Each path below is one point turned by a fixed rotation once a step. After each direction that follows a path, write how fast that rotation turns it, in degrees each step (0 if it stays still).
Each turn is a multiple of 5 degrees from 10 to 175, or 0.
Each row of a path follows its step; steps can be skipped.

step 0: [ -8   0 -17  10  -2  -6  -1   2  13  -2   0 -18   4  -4  -6  14 -13  -3
  -3   5 -10   5   3 -11  -1  -2  -7  -7  14]
step 1: [ -8 -13   2  12   1   5   9   4  16   5  -4  16   8   3  14 -11   7   1
  -4   1   9  -1  -5   4 -11   8   9  -7  -5]
step 2: [ -2  13   5  -2   5  -3  -3   5   6  -4 -13   6  -3   8 -12   4   9   2
  14 -10   9   1   1  -7  21  -6  -8   9 -11]
step 3: [ -3   6 -12  -7   6 -14 -12  -5   8   2  -4  -9  -5   1  -5   3  -4   7
  -5  -2 -19   4  -6   5 -23  -1  -2   8   4]
step 4: [ -2  -3  -4  10  -6  12  -4   2  10  -5  -4  -5   1   0  22   2  -2   5
 -13 -10   9 -14  14   7   5   9   3  -6   6]
step 5: [  4   5   1  12 -11   7   6  17   0  -5 -12   5  14  -1  -8  -4  -1  -7
  19  -1  -3   0  -7  -3  -4  -6  -9   7 -15]
step 6: [ -5  -7  -7   7  12  -8  -5  -3  17   0  -4  -3 -19   3 -15  -4   4  -8
  -4  -2 -13  13   3 -12   1   1  -1  -7   6]
step 7: [ -5  -5  -4  -2  -9  -7  -2  -7  12  11   1  10   2  17  19  -5   2  15
  -2   1   6 -11  -3  10   0  10  -8   4  -4]
step 8: [  7  14  -7   1  13  14 -19   9  -1 -12 -11   0  12  -2  -4   8   4   4
   9  -3   6  -8  -4   1   6 -12  -2   0  -1]
step 9: [ -8   0   0   2  -2  -5  -3  -1   5  -9  -3  -6  -9  -7   5   2   2 -20
  -2 -10 -23   9   4   7 -18   2  -5   1  -7]
step 10: [  2  -8  -3  12 -12   7   1  -2   6  -3  -8   2 -12   4   2 -21 -12  16
  -7   3   5  -3  10   2  11   9  -7   0   2]
Directions:
[ 4  4  6  2 -3 -4  0  1  3  1  0  4  2 -2  4 -1  4  2  1  3 -2  1  8  2
  3  3 -1  0  2] -> 130
[ 2 -1  0 -1 -6  1 -3 -4  2  0  0 -3  2 -2  2  3  5  2  0  0 -1 -6 -3 -3
 -1 -5  0  0  6] -> 90
[ 2 -3  2 -1 -2 -1 -2  2  3 -2  7  2 -3 -1  4 -1  1 -2 -6 -7  2  0 -2 -2
  0  3  2 -1 -4] -> 130
[-1  5  0 -1  0  3  6 -4  2  0 -2 -2 -5  2  3 -3  2 -2  0  4  4 -6  0  1
 -2  5  0 -2 -2] -> 125
[ 2  5 -4 -2 -3 -3  3  0  0 -1 -1  5 -7 -2 -4  5  0 -4 -2  0 -3  2  0  1
 -2 -2 -3 -1  2] -> 115

step 0: [  6   0   1 -16  18  -7  -2   5 -10  -1  -2  13  -3  -6   4   4   6   8
   3  -2 -14   5   8  -3 -12 -11   1   1   0]
step 1: [ -4  -3  11 -10  13   2 -11  -6  11   1  -2  -6   5  -4   6 -20  10   4
  -2  -7  -2  10   1   1 -14  -1  -8   2  -5]
step 2: [  0   6   4  -2   8   9   4  -1   4   9  17  -9  -2   8 -16 -14  -4  -7
  -4  -1   8   5   6   6  -5   6   2  11 -10]
step 3: [  6   0   0   3  16  -5   3   1  -1   6  14 -16   4  -5  -6  19  -1   4
  -1  15   3   3   3   9   6  -1   5   7  -5]
step 4: [ -5  -7   1 -13  17   0  -9  -1  -1  -5   5   4   1   1  14  12   4  -7
  10   4  -3   7   5  11  16   2  -4   0   6]
step 5: [  7 -14   2  -9   3  17 -13   4  -2  -2   1  16   2   8   5  -1   5   2
 -14  -4  -8  15  -2   1  -1   4  -4   3  -6]
step 6: [  5   0  10   0 -12  13  -7   8  22   6   0 -12   2   8  -8   0   5   2
   1   5  -5  14  -5   1  -4   6  -1  -2  -8]
step 7: [  3   2  -3  -5  -3   6  18   6   3  13  -1  -3 -13   2 -13  12   1  -3
  14   9   4   5   7  11  -2   7  -5  -3  -3]
step 8: [ -3 -14   3  -6   9  -3   5  -6  -9  15 -11   1  -4  -1  14  15   0   9
  -1  15   5  -1   6   1  -3   2  -3  -8   0]
step 9: [-11 -10  10 -14  -4  -4  -2  -6   8   8  -5   7  -5  14  17  -7   3  -1
  -6  -4   2   3   4  -2  10  -3   7  -3  -8]
step 10: [ 18  -3   6  -8 -17   6   1  -2   5   5   2   1  -6   6  -7  -4   8   2
 -15  -7   4  -2   3   6   5 -11   7   6 -12]
Directions:
[-5  0 -2 -2  1 -5 -3  0 -7  0  0 -2 -6  1  1  4  1  2  2  3 -1  1  1 -4
  4 -2 -6  2  1] -> 85
[-2 -5 -2 -2  0  0  1  1  2 -2  3  4  6  3  6 -4  0  2 -1  1  3  1  3 -3
 -3 -3 -5  0  3] -> 90
[ 0  2  2  3  2  1 -3  3 -2  2 -4  0 -1  3  0 -8 -3  1 -5  2  4  6 -1  0
  4 -1  1 -4  3] -> 95
[-3  1  4  2  0  1 -2 -2  5  0 -1 -2 -1  2  3 -3 -2 -7  9  1 -1  0  2 -2
  3 -1  0  2  2] -> 145

step 0: [  2  11   3   3  -6 -12  -4  -2   6   2 -18   8  -1  -5   6  -2   1   0
   8  15  -6   0   7   7  -2 -10   1 -22  -3]
step 1: [  3 -11   2   6  -8   4  -4  10  -2   2 -12   2   6   9   6  -5   6  -2
 -12   7 -13  11  -5 -13  13  -2   3   6 -13]
step 2: [ -1   9  12  17  -2   1  -3 -16   2   3  -5   2  -5   1  -7  17  -7   2
  -1   1   0   4  10   4  20   6   0  -7  -3]
step 3: [ -5   1   5   1   7  -2   6   6  -2  13  -4  10   4  -1   5 -10   0   5
   6   8   1  23  -4  11   5 -16  -4  -5 -10]
step 4: [  1  -5   9   7 -17  -1  -7   6  -3  -4  -2  -8  -7  16  19   0  -2  -3
  -1   1   0   1  -6   0  12   6  -1 -18  -4]
step 5: [  2   0  -9  10   8   3  -3  -7   1   9 -10  -8  -9   5  -7   5   5  14
   3  -4  -1  13  -8  10  13   7   0   8 -14]
step 6: [ -1  18  -1   3   3   1  10   1  12  10  -9   4  -2  -1  14  -3   6 -10
   4   2   8   0  -1  11  10  -4   3 -19   3]
step 7: [-10 -20 -11  10  -9  -2  -8   6  -4   7  -8  -2  -8   4   4 -15   4  -9
   5  -1   0   4  -9  -4  13  -5   3   1  -5]
step 8: [  5  13   1  16   2  -6  -8 -13  10   3   5  -1  -7  -1  -4  -6   6   0
  -3  -1   8  -2   0  -2  11  19   2  -8 -13]
step 9: [ -6   4 -13   0   6  -6  -2   1   4   5 -18  -3   2 -21   0  -8  -2   2
   2   9  -2  12  -9   4   2 -11  -2 -12  -7]
step 10: [  1  -2   9   2  -5  -3  -7   0   4  -4  -8   9 -11   4  18  -8   7 -13
  -9   8 -10   1  -7 -11   9   6  14  -6  -1]
Directions:
[ 1 -1  8 -2  0  2 -4 -3 -2 -3  1  2  3 -4 -1  3 -4 -2 -3  4 -4  6 -2 -1
  1 -1  0 -1 -1] -> 40
[ 5  2 -3 -4  0  2  0  0  2 -2 -8 -3  0  1  1  5  3  2 -2  1 -6  0 -4  1
 -3  3  2 -1  0] -> 80
[-6  1 -4 -1 -1  3 -1  3 -1 -2  0 -3 -1  1  6  2  2 -2 -4  3  2  3  1 -7
  1 -1 -5 -1  3] -> 125
[-3  0 -1  1  1 -2  0 -5  0 -3 -2 -2 -1  8 -7  2 -1 -1 -2  1  5  4  1 -1
 -1  4  4  2 -1] -> 120
[ 1  1  1 -1 -2 -1  5  3  4 -1  1 -3  5 -1 -2  2 -2 -2 -2 -6  1  0 -1 -3
  3  3  0 -8  1] -> 160
